[ 2.83, -1.22,  0.20,  1.37,  3.37] -> gogok
[-3.08,  0.56,  0.67, -0.66,  0.67] -> sel
[-0.03,  0.56,  1.48,  5.69, -0.65] -> mok
[-0.79, -2.41,  0.12, -1.46, -0.54] -> Dimet
[ 5.04, -1.09,  0.86, -1.76,  2.06] -> Zalop
[ 0.66,  0.04,  0.48, -1.81, -0.48] -> vapal
[ 1.24, -1.26,  0.11, -1.64, -2.06] -> dup
[8.81, 8.81, 8.81, 8.81, 2.89] -> dul
[ 1.84,  8.82,  0.67, -0.66, -0.66] -> zop
places dul: [8.81] => 1 2 3 4
places sel: [0.67] => 3 5
places zop: [-0.66] => 4 5

[ 1.24, -1.10, -2.65, -1.12, -0.45] = zop
[-1.11, -1.10, -1.11, -1.11, -1.11] = sel
[ 1.49, -7.93, -1.90, -1.42, -1.10] = Gener
[ 2.25, -1.43, -1.43, -1.19,  2.25] = Zalop
[ 0.99,  0.99, -2.70,  0.99,  1.29] = vapal
places zop: [-1.10] => 2
places sel: [-1.10] => 2
places sel: [-1.11] => 1 3 4 5
places Zalop: [-1.43] => 2 3
places vapal: [0.99] => 1 2 4
places zop: [-2.65] => 3
places Gener: [-1.42] => 4

[-6.54,  8.77,  0.13,  8.77, -4.80,  0.13,  0.13] = vapal
[-5.31, -5.31, -7.29, -5.31, -5.31,  0.41,  8.90] = zop
[ 1.01, -7.59,  4.33,  0.00,  1.01, -3.09,  3.00] = mok
[ 6.06, -0.20, -5.19,  2.00,  4.93,  0.14,  4.93] = neza
[ 7.28, -0.46,  1.00,  1.00,  4.27, -6.83, -3.11] = sel
[-3.41, -8.71,  7.50,  3.53, -3.73, -3.40,  1.16] = gogok
[ 4.01, -5.02,  4.92,  0.20,  4.24, -8.67, -5.86] = dul
places neza: [4.93] => 5 7
places mok: [1.01] => 1 5
places sel: [7.28] => 1
places vapal: [0.13] => 3 6 7
places zop: [-5.31] => 1 2 4 5

[-1.79, -3.10,  4.54,  2.49, -4.73,  1.76, -4.36, -3.25,  0.65, -0.57,
  4.79,  4.23, -1.23, -2.52,  2.93,  1.54, -3.82,  0.61,  4.16, -0.10,
 -3.60, -2.93,  1.26, -0.66] -> Dimet
[-2.40, -3.93, -0.17, -0.17,  3.41,  0.08,  3.86,  0.03,  1.65, -0.17,
  3.50,  2.36,  3.41, -1.73, -5.45, -1.27,  3.41,  1.84, -5.06,  0.44,
  2.15, -3.87, -1.35, -5.49] -> Zalop
[ 5.67,  7.53, -6.91, -1.35,  1.68, -3.08,  0.55, -2.84, -2.97,  2.06,
 -6.68, -5.85,  1.11, -0.88, -1.84,  1.02,  6.17,  0.73, -5.67, -1.67,
 -0.86,  8.82, -1.83,  5.58] -> neza
[-0.99, -0.11, -7.08, -5.36, -0.11, -0.86, -4.55, -1.22, -0.11, -3.74,
 -5.14, -3.92, -2.86,  1.24,  3.23, -3.88, -1.05,  1.90,  0.78, -0.04,
 -0.11,  0.90,  0.78,  1.78] -> sel
[-0.60, -0.01, -0.28,  0.30,  6.93,  0.12,  5.70,  0.33, -0.68, -1.03,
 -0.65, -2.08,  0.05,  3.11, -0.39, -4.78,  1.11, -3.50,  1.20, -1.07,
  1.07, -0.54,  0.77, -1.85] -> Gener
[-3.26, -3.20,  0.35, -1.04,  1.98, -3.26, -2.75, -0.46,  0.70, -2.50,
  0.35,  1.24,  1.99, -4.43, -3.26, -3.16, -2.67,  2.13, -1.00,  1.19,
  0.25, -2.09, -0.88, -1.00] -> dul
[-2.24,  1.29,  2.21,  1.28,  2.26,  1.92, -1.86,  1.43, -0.84, -0.31,
  3.61,  3.17,  0.76, -3.47,  1.80,  1.28,  1.28, -1.03,  0.03,  1.28,
  2.21, -1.56, -0.56,  0.53] -> dup
[-1.27,  0.65,  1.82,  1.46,  3.40,  2.29,  2.33,  2.04, -1.15, -0.13,
  1.54,  0.93, -2.60, -0.84,  3.84, -6.15, -0.41, -4.73,  3.25, -1.47,
 -0.99,  0.33,  1.72,  0.71] -> gogok
[ 2.96,  4.75, -0.18, -0.04,  0.18, -1.65, -2.81, -0.14, -1.63,  1.23,
 -2.29, -0.49,  2.38, -5.05, -0.51,  2.01,  1.65,  0.86, -4.14, -1.84,
 -2.06,  4.95, -1.95,  4.78] -> vapal
[-0.12,  1.02, -0.66, -0.41,  2.25, -2.05, -0.74, -1.27, -1.04, -0.41,
 -0.78, -0.04,  3.21, -4.01, -3.27, -0.50, -3.27,  1.60, -4.02, -0.13,
  0.56,  1.18, -2.47,  0.86] -> fudo
[-0.39, -0.70, -3.55, -2.07,  2.41, -2.35,  2.12, -2.42,  2.09, -1.60,
 -4.29, -2.35,  1.96,  0.58, -5.88, -0.10, -0.91,  5.18, -5.46,  0.86,
  3.54, -1.65, -1.00, -2.80] -> zop
places sel: [-0.11] => 2 5 9 21
places dul: [-3.26] => 1 6 15
places dup: [1.28] => 4 16 17 20
places Zalop: [-0.17] => 3 4 10
places neza: [8.82] => 22

[ 2.99, -0.26, -2.71,  2.16,  1.78, -0.26, -0.32,  2.32, -0.26,  2.32,
 -0.26] -> vapal
[ 5.84, -1.66,  1.68,  0.75,  5.85,  2.87, -6.30, -0.27, -1.44, -1.65,
 -1.36] -> Gener
[ 5.84, -1.66,  1.68,  0.75, -7.22,  1.35, -6.30, -3.89, -1.44, -1.65,
  2.98] -> sel
places vapal: [2.99] => 1
places vapal: [-0.26] => 2 6 9 11
places Gener: [5.84] => 1

[ 5.18, -3.24,  6.47,  2.86,  4.09]  mok
[ 6.31,  6.31,  6.31,  6.31, -3.32]  dup
[4.42, 2.88, 4.42, 4.42, 4.42]  fudo
[ 1.60,  6.14,  4.42,  4.41, -6.03]  sel
[6.32, 4.41, 6.32, 0.88, 6.32]  Gener
places fudo: [4.42] => 1 3 4 5
places mok: [2.86] => 4
places Gener: [0.88] => 4
places dup: [6.31] => 1 2 3 4
places sel: [6.14] => 2
places Gener: [6.32] => 1 3 5

[-6.65, -2.43,  2.63, -3.07,  1.15, -3.36, -2.45, -7.38,  0.32,  0.37,
  1.72, -4.71,  0.37, -4.71,  1.46,  1.35, -1.95] : zop
[-6.65, -2.43, -0.30, -3.07,  1.15, -3.36, -2.45, -7.38,  0.32,  0.37,
  1.72, -4.71, -2.13, -4.71,  1.46,  2.69, -1.95] : mok
[ 5.56,  2.67, -2.51, -2.08,  2.72, -1.03,  0.38,  8.17,  2.15,  2.63,
  2.46,  1.40, -1.63,  7.22,  0.38,  8.17,  6.32] : Dimet
[ 2.62,  2.67, -2.51, -2.08,  2.72, -1.03, -0.79,  8.17,  2.15, -0.79,
  2.62,  1.40,  2.62,  2.67,  2.62,  2.62,  6.32] : sel
places Dimet: [0.38] => 7 15
places sel: [-0.79] => 7 10
places sel: [2.62] => 1 11 13 15 16
places sel: [2.15] => 9

[-0.07, -0.07, -0.07, -0.07, -0.07, -0.07,  1.57, -0.07]  sel
[-2.25, -3.40,  3.89,  6.07, -4.22, -0.06, -2.70,  6.61]  Zalop
[-0.08,  0.99, -0.94, -0.75,  0.32,  2.20,  0.13, -0.93]  Gener
[-2.08, -5.41, -5.99,  1.60, -0.01,  3.11, -3.36, -1.32]  vapal
places sel: [-0.07] => 1 2 3 4 5 6 8
places Gener: [-0.93] => 8
asked: [-0.07, -0.07, -0.07, -0.07, -0.07, -0.07,  1.57, -0.07] => sel
places Zalop: [3.89] => 3

[-1.65, -0.31, -8.27,  2.20,  0.51] : mok
[-2.71,  0.51, -7.06,  3.15, -1.18] : sel
[0.51, 0.51, 0.51, 0.36, 0.51] : dup
[ 0.46, -2.15,  3.44,  1.40,  2.81] : neza
[ 0.35,  0.35, -2.39,  0.34,  0.35] : vapal
places vapal: [0.35] => 1 2 5
places sel: [-1.18] => 5
places dup: [0.51] => 1 2 3 5
places neza: [1.40] => 4

[ 5.41,  5.41, -1.79,  5.41, -3.12, -6.21,  5.41] : neza
[ 0.45, -0.80,  0.60,  8.82, -0.20,  4.72, -4.66] : Zalop
[ 1.54,  0.32,  5.89,  1.54,  3.63, -1.80, -5.75] : fudo
[ 0.56,  5.41, -1.79,  5.41, -3.12,  0.56,  5.41] : gogok
[-6.17,  0.32,  5.89,  0.57,  3.63, -1.80, -5.75] : Gener
[ 0.45, -0.80,  0.60,  8.82, -0.20, -1.05, -0.37] : dul
[-1.07, -0.92, -0.41, -1.13,  2.95,  3.64,  7.18] : Dimet
[-2.24,  3.38,  1.31, -2.65, -1.47,  2.12,  5.46] : vapal
[-4.08,  5.43,  4.34, -2.83, -6.25,  3.60, -0.96] : mok
places neza: [5.41] => 1 2 4 7
places fudo: [3.63] => 5
places gogok: [0.56] => 1 6

[-0.18, -2.33,  2.65, -1.27,  0.03, -2.22, -1.14, -1.62,  1.95,  0.32,
  1.88,  0.96, -1.71] : vapal
[-2.17,  1.57,  1.55, -2.17, -1.46,  1.79,  0.35, -2.17,  2.20,  1.57,
  1.35,  0.67,  1.57] : Dimet
[-1.70, -4.91, -1.70, -2.73, -1.70,  0.28,  0.64, -1.70,  0.14, -1.79,
  0.56,  0.41,  0.41] : gogok
[ 4.30,  1.89,  1.24,  1.66,  1.75, -0.01,  0.82,  1.46,  2.20,  1.57,
  1.35,  0.67,  2.58] : Zalop
[-1.53, -1.56, -1.53, -1.06, -1.50,  1.53,  1.28,  1.29, -1.54,  0.69,
 -1.20, -2.24,  0.33] : sel
[ 3.15, -1.32, -2.67,  2.33,  4.53,  7.85,  5.52, -0.78,  1.75, -2.20,
  1.67,  0.74,  3.71] : fudo
[ 1.58, -5.41,  1.55, -2.16, -1.46,  1.79,  0.35, -0.82, -0.14, -2.58,
  0.17, -1.00, -0.25] : neza
[-1.53, -1.56, -0.83, -1.06, -0.83,  1.53, -0.82, -0.83, -1.54, -0.13,
 -0.13, -0.83,  0.37] : Gener
places gogok: [-1.70] => 1 3 5 8
places Gener: [-0.83] => 3 5 8 12
places Dimet: [1.57] => 2 10 13

[ 0.54,  2.18,  0.66,  3.35, -2.75,  3.49,  1.03, -0.95, -5.20, -0.83,
  3.28,  3.44,  1.51,  3.43,  1.66, -1.08,  1.01, -0.01,  3.42,  1.35,
  2.88,  3.42, -0.66,  3.41,  3.38,  3.32,  0.15,  3.29,  3.39,  1.03,
 -3.47,  1.06, -0.54,  2.75,  0.61,  3.31,  3.39,  3.43,  1.06, -0.29,
  0.90] = neza
[ 0.67,  5.98,  0.98,  6.36,  1.70,  3.05,  3.13,  0.65,  0.29,  0.35,
  6.11,  6.48,  1.62,  6.47,  1.56,  0.27,  3.67, -1.37,  6.33,  1.43,
  6.42,  6.47, -0.01,  6.27,  6.25,  6.22,  0.25,  6.20,  6.50,  3.68,
  3.93,  3.78, -0.19,  2.05,  3.07,  6.25,  6.60,  6.36,  4.11, -0.19,
  1.26] = Dimet
[ 0.39,  2.13,  0.60,  1.56,  6.39, -3.53, -3.45, -0.15,  6.00, -0.16,
  1.29,  1.48, -3.07,  1.53, -3.45, -0.15,  1.43, -0.26,  1.30, -3.36,
 -2.28,  1.55,  0.05,  1.43,  1.31,  1.20, -0.04,  1.27, -3.45, -3.83,
  4.23, -3.96, -3.45, -3.09,  2.94,  1.40,  1.33,  1.63,  0.58, -0.14,
 -0.33] = Zalop
[-1.36,  2.73,  0.62,  3.65,  1.78,  0.38,  1.23, -0.11,  1.30,  0.54,
  3.08,  3.55,  0.90,  3.75,  1.11,  0.73,  1.42, -0.73,  3.32,  0.84,
  2.35,  3.61,  0.93,  3.46,  3.37,  2.73, -0.26,  3.17,  3.57,  1.82,
  5.36,  1.77,  1.07,  0.60,  1.03,  3.38,  3.56,  3.79,  2.14,  0.27,
  0.14] = Gener
[ 0.14, -1.28,  0.16, -0.53, -7.50,  3.36,  0.74, -0.13, -6.63,  0.02,
 -0.25, -0.35,  2.80, -0.54,  3.08, -0.07,  1.07, -0.25, -0.42,  2.69,
  1.37, -0.64,  0.28, -0.47, -0.27, -0.19, -0.38, -0.45, -0.52,  1.24,
 -4.87,  1.22,  0.06,  3.36, -2.52, -0.52, -0.42, -0.68,  0.00, -0.03,
  1.05] = fudo
[ 0.05,  1.47, -0.15,  2.30, -0.27,  4.08,  2.89,  0.02, -0.78, -0.20,
  1.92,  2.05,  3.32,  2.04,  3.63, -0.17,  4.60,  0.09,  2.00,  3.30,
  4.84,  2.02,  0.13,  2.05,  2.11,  1.47,  0.02,  1.95,  2.03,  4.37,
  0.73,  4.48, -0.25,  3.48,  0.46,  2.08,  2.17,  2.15,  1.28,  0.10,
  1.13] = zop
[ 0.12, -2.51, -0.07, -2.86, -6.09, -0.95,  1.29,  0.45, -6.21,  0.19,
 -2.32, -2.58, -0.21, -2.66, -0.04,  0.31,  1.86,  0.42, -2.51, -0.34,
  0.73, -2.48, -0.26, -2.52, -2.63, -2.45,  0.19, -2.47, -2.65,  1.93,
 -3.55,  2.04, -0.03, -0.70, -3.69, -2.38, -2.41, -2.59,  0.68, -0.39,
 -1.77] = sel
places Zalop: [-3.45] => 7 15 29 33
places Zalop: [1.48] => 12
places Gener: [-1.36] => 1
places fudo: [-6.63] => 9

[0.01, 0.02, 0.18, 0.18, 0.84] -> dup
[-0.16,  7.86,  7.86,  7.86, -0.16] -> gogok
[ 1.76,  0.02,  7.85, -0.82, -0.52] -> neza
[-0.52,  0.02, -0.52, -0.51, -0.52] -> zop
places gogok: [7.86] => 2 3 4
places zop: [0.02] => 2
places zop: [-0.52] => 1 3 5

[ 1.65, -3.54, -1.66, -0.02, -0.20, -1.10, -0.39, -1.53, -4.82,  2.79,
 -4.57, -0.02, -3.54,  0.09, -1.64, -1.83,  3.35, -1.16, -0.03,  0.13,
 -5.18, -0.22, -1.90, -0.02, -4.64, -0.02,  0.11, -1.05, -1.70, -2.29,
 -0.08, -1.44, -1.17, -5.04, -3.54, -5.05,  0.13,  2.98, -3.54] -> sel
[-0.92,  1.69, -1.69, -3.76,  0.01,  0.31, -0.46, -1.50, -6.55, -0.76,
 -0.50, -0.21,  3.98, -0.13, -1.41, -1.63, -0.59, -1.26, -0.53, -0.18,
 -0.26, -0.06, -1.61, -0.46, -0.60, -1.41, -0.18, -1.23, -1.48, -1.94,
 -0.01, -1.29, -1.24, -0.21,  3.37, -0.16, -0.13, -0.79, -4.23] -> mok
[-2.82, -0.69, -1.91, -1.47,  0.00, -1.20, -0.36, -1.75, -1.48, -2.99,
  1.53,  1.15, -0.76, -0.16, -1.48, -1.59, -2.90, -1.86,  1.14, -1.48,
  2.39, -0.01, -1.49, -2.86,  1.15,  1.15, -0.20, -1.48, -1.51, -1.35,
 -0.02, -1.53, -1.48,  2.31, -1.48,  2.38,  1.15, -3.07, -1.57] -> neza
places sel: [-0.02] => 4 12 24 26
places neza: [1.15] => 12 25 26 37

